In the rows, zero is written as 128.
The rows below come in pairs that one turn or mirror swaps. Which row does each named row swap with?
The rows were stretched afterwards, more along some directions than others.
z_523: [105  90 142 146 118 122  93  98 122 124 145 128 126 137 147 120 138 171
 131 123 120  85 125 160 148 171]
z_719: [117 176 124 121  93  99 113 156 128 127 145 144  81 116 116 120 131 132
 116 145 117 115 115 129 147 110]
z_173: [123  97 128 138 137 135 151 130 103 158 118 117 149 129 125 118 117 132
 151 126 133 144 118 116 120 121]
z_377: [128 185 110 121 112 112 113 150 117 128 147 136  66 119 132 126 114 129
 121 137 108 111 120 133 133 103]
z_548: [110 106 137 143 114 120 112 106 116 123 130 119 126 134 145 124 128 157
 120 115 120  95 132 160 142 163]
z_884: [138 128 132 108 126 157 120  96 124 117 140 113 126 128 142 146 118 134
 107 116 140 140 173 108 128 119]
z_355: [121 174 120 116 116 115 107 143 124 134 144 142  70 119 130 117 107 134
 120 142 117 114 117 144 135 111]
z_822: [119 123 128 153 125 133 136 161 107 149 119 143 126 126 107 126 122 144
 152 136 123 129 116 151 105 126]
z_57: [140 144 111 103 126 157 126  93 125 131 133 110 119 133 157 141 113 122
 121 139 142 152 180 108 127 123]
z_416: [118 113 125 152 125 130 142 165  95 144 123 145 127 114  91 122 121 133
 142 127 126 131 116 126 113 117]
z_467: [137 135 123 121 114 153 122  88 123 119 127 102 117 128 155 152 141 108
 106 123 138 130 166 112 123 130]
z_957: [122  88 145 151 147 126 110 104 124 104 111 115 129 118 128 126 108 140
 105  92 131 102 119 136 129 163]
z_984: [112 107 143 134 118 130 143 133 116 140 120 135 136 111 106 135 123 132
 143 131 134 149 112 137 115 119]
z_65: [114 117 158 127 139 114  90 104 131 114 124 132 126 118 130 112 101 178
 125  95 138 114 137 155 152 151]
z_769: [130  95 146 136 133 128  93 103 139 104 136 146 129 125 137 128 108 151
 125 107 145  88 146 165 139 166]
z_942: [120 186 120 121 104 115 113 149 123 128 129 137  73 105 129 119 108 133
 114 137 126 113 127 128 133 103]
z_911: [131 113 135 160 126 141 119 132 110 156 117 133 137 131 123 118 129 126
 148 136 122 115 103 134 116 122]
z_703: [150 128 124 112 126 157 112  85 126 130 149 121 118 134 163 150 122 125
 114 135 132 118 179 114 134 131]
z_483: [108 120 139 151 129 114  91  92 139 117 109 121 114 112 138 116 108 148
 112 106 121  96 135 144 130 163]
z_321: [136 140 116 115 111 160 116 103 130 120 124 109 104 125 145 156 135 116
  98 135 119 120 165 116 108 114]
z_763: [117 122 125 143 117 130 147 135 114 155 100 123 145 125 127 122 120 127
 154 140 125 157 108 127 118 121]
z_759: [108  87 144 165 116 124  92  84 129 136 139 124 118 138 163 119 123 143
 117 120 117  61 133 156 137 181]
z_608: [113  80 123 155 142 126 105 103 148 109 125 136 135 141 131 133 124 153
 123 121 120 103 134 161 137 172]
z_527: [ 82  87 144 157 120 105 110  93 121 131 129 107 122 128 138 127 132 157
  99 103 110  98 130 140 142 169]
z_885: [121 109 142 139 119 140 145 152 113 139 117 144 149 114  97 129 126 147
 145 124 153 145 124 134 119 125]
z_500: [110  81 134 155 141 111  99  97 129 113 117 124 144 147 131 117 126 145
 122 112 117 122 117 133 147 156]
z_96: [119 131 138 143 116 124 154 154 113 141 109 127 141 119 108 120 126 143
 151 141 139 143 103 136 122 125]
z_752: [131 173 118 115 104 124 113 139 135 133 132 139  72 104 134 111 111 124
 125 147 134 120 120 136 140 117]
z_281: [126 177 104 123  99 108 113 149 128 142 143 147  73 124 138 119 118 123
 134 145 111 113 117 143 140 106]
z_714: [140 135 122 115 133 143 119  92 130 124 130 120 116 137 152 156 116 115
 104 119 130 135 185 111 115 116]
z_961: [137 141 114 112 121 161 122  98 126 116 135 117 106 130 149 153 117 123
 103 140 127 128 178 113 119 124]
z_694: [111 104 146 141 128 124  83  94 126 127 134 132 104 115 150 135 128 157
 108  99 116  83 129 159 133 170]
z_349: [127 187 117 119 105 111 120 145 119 145 143 135  71 112 141 112 105 138
 123 134 123 114 126 136 146 109]
z_859: [137 130 123 108 120 150 122  86 129 118 138 112 109 130 149 152 124 120
  99 129 135 127 178 121 130 132]
z_170: [113  89 133 143 140 113  93  93 120 125 127 118 135 140 143 107 118 148
 119 116 121 106 122 136 150 161]
z_37: [122 184 116 121  99 113 124 158 127 143 135 145  75 113 122 113 110 131
 131 149 122 123 122 136 138 105]
z_673: [117 119 128 120 124 149 123  85 135 117 127 108 120 138 144 163 130 114
  91 125 129 137 181 109 121 131]
z_66: [124 193 111 113 106 113 122 159 115 133 143 138  76 114 134 123 116 131
 124 143 115 125 116 126 134  98]
z_481: [123  94 134 154 130 129 143 141 102 139 120 127 156 124 112 136 120 126
 144 123 129 137 113 118 123 117]
z_597: [140 142 117 108 118 155 125 100 128 130 135 120 111 136 159 152 129 122
 106 132 129 133 170 127 117 127]
z_388: [109  91 138 158 118 124 102 117 126 116 134 143 124 133 135 122 118 154
 124 129 118  93 139 160 138 170]
z_328: [130 178 117 128 107 108 105 140 135 116 126 134  75 118 137 123 121 122
 113 140 112 113 115 132 132 110]
z_94: [ 97 109 124 149 130 111 140 152 120 131 102 138 136 144 100 144 119 125
 151 117 109 148 123 144 108 108]
z_137: [142 133 130 108 125 159 115 109 128 110 133 126 124 126 140 160 124 117
 104 121 136 140 175 114 117 114]
z_546: [113 113 147 139 115 106 105 122 125 120 133 140 124 127 136 124 120 151
 132 101 132 101 122 167 143 161]
z_291: [132 108 137 145 145 147 152 133 109 142 111 130 143 112 113 119 113 134
 144 121 146 139 107 122 116 121]
z_151: [108  99 129 147 134 125 113 106 114 119 138 127 125 131 151 126 113 150
 118 115 125 102 138 150 124 175]
z_156: [146 138 125 115 127 154 123  82 134 121 129 106 115 127 170 153 114 116
 105 125 140 125 179 120 122 134]
z_545: [128 140 125 115 122 147 115  88 128 124 137 111 116 139 162 151 122 132
 104 126 129 131 184 117 130 134]
z_85: [121 193 115 107 100 114 128 153 118 132 148 141  69 111 132 121 116 144
 126 142 127 118 131 138 136 106]
z_851: [116 173 123 109 108 115 119 155 121 119 134 138  79 110 116 122 121 128
 116 130 125 128 116 127 139  98]
z_990: [108  86 123 149 136 105 109 120 130 110 126 130 136 138 126 125 122 139
 103 104 113 107 134 129 138 148]
z_211: [128 120 120 141 124 130 139 149  94 138 118 124 144 123 120 124 116 138
 156 121 130 138 105 121 114 107]
z_171: [140 190 123 116 108 117 106 157 125 135 130 148  76 108 126 111 104 131
 135 129 130 119 116 127 138 104]
z_198: [103  93 132 153 131 116 102  99 122 126 127 123 113 130 156 130 106 149
 112 108 123  84 127 164 129 176]
z_22: [ 86  84 128 159 125  98  96  90 125 133 131 118 116 147 148 137 121 140
 105 106  86  89 138 146 132 159]
z_632: [113 101 143 135 127 116  93  78 119 122 138 110 127 134 156 125 123 144
 128  99 124  81 126 152 141 165]
z_507: [ 98  88 136 149 123 109 101 118 133 110 125 137 120 133 129 134 122 146
 109 110 112  98 134 155 131 163]
z_657: [120 104 122 157 149 136 134 131 129 146 104 129 139 126 117 128 118 129
 131 138 112 142 102 128 109 133]
z_228: [125 116 115 137 141 121 145 146 125 135  97 128 150 138 111 131 118 118
 140 125 133 159 120 123 103 115]
z_400: [130 150 133 106 117 151 126  85 130 126 128 103 121 125 160 147 114 128
 104 133 145 140 182 105 130 132]
z_316: [130 179 115 119 117 119  99 145 139 124 137 145  73 107 128 114 110 132
 109 140 117 104 118 135 132 117]
z_817: [137 127 139 135 142 136 130 158 116 131 114 151 136 117 105 132 109 138
 152 114 147 136 121 144 108 110]
z_702: [105 174 112 123  77 119 136 153 115 134 135 133  72 108 131 121 126 122
 126 146 129 117 125 130 128 106]
z_55: [110 171 117 121 109 109 122 148 115 136 140 135  74 115 129 116 103 133
 118 128 120 125 141 117 142 105]
z_758: [147 132 115 101 115 151 126  88 129 123 140 115 120 136 157 153 133 118
 123 133 146 136 176 121 130 126]
z_295: [129 177 118 120 100 108 107 155 132 131 146 159  65 110 129 122 110 135
 122 135 133 102 130 150 134 119]
z_134: [130 105 141 139 128 142 136 140 117 143 104 137 140 127 100 120 127 127
 161 134 130 142 102 148 116 119]
z_655: [146 150 126 100 124 154 121  97 130 113 132 116 114 126 145 148 126 121
 108 131 139 139 173 118 129 124]
z_576: [111 129 134 148 143 143 149 131 116 143  95 118 130 106 124 131 103 141
 131 107 127 149 133 119  93 117]
z_266: [113  88 128 154 139 108 102  95 130 106 124 125 122 139 140 143 119 145
  99 105 111  89 142 150 134 162]
z_931: [110 101 124 141 121 136 145 138 111 157 113 119 137 129 112 126 129 130
 153 121 115 135 109 128 110 119]
z_342: [138 131 150 118 137 146 140 131 126 146 103 133 145 106 119 122  97 153
 163 118 157 156 133 135 121 122]
z_708: [126 132 124 107 115 150 119  88 117 127 134 105 115 133 158 158 129 119
 106 120 132 139 187 105 123 112]
z_675: [129 105 121 144 133 131 137 158 116 137 112 143 145 130  98 133 130 133
 149 133 125 151 110 139 109 113]
z_580: [118 128 120 138 138 128 147 152 120 129 106 124 135 121 113 139 117 126
 138 131 115 142  97 137 102 113]

z_694 swaps with z_984
z_37 swaps with z_545
z_483 swaps with z_576
z_349 swaps with z_400
z_580 swaps with z_266

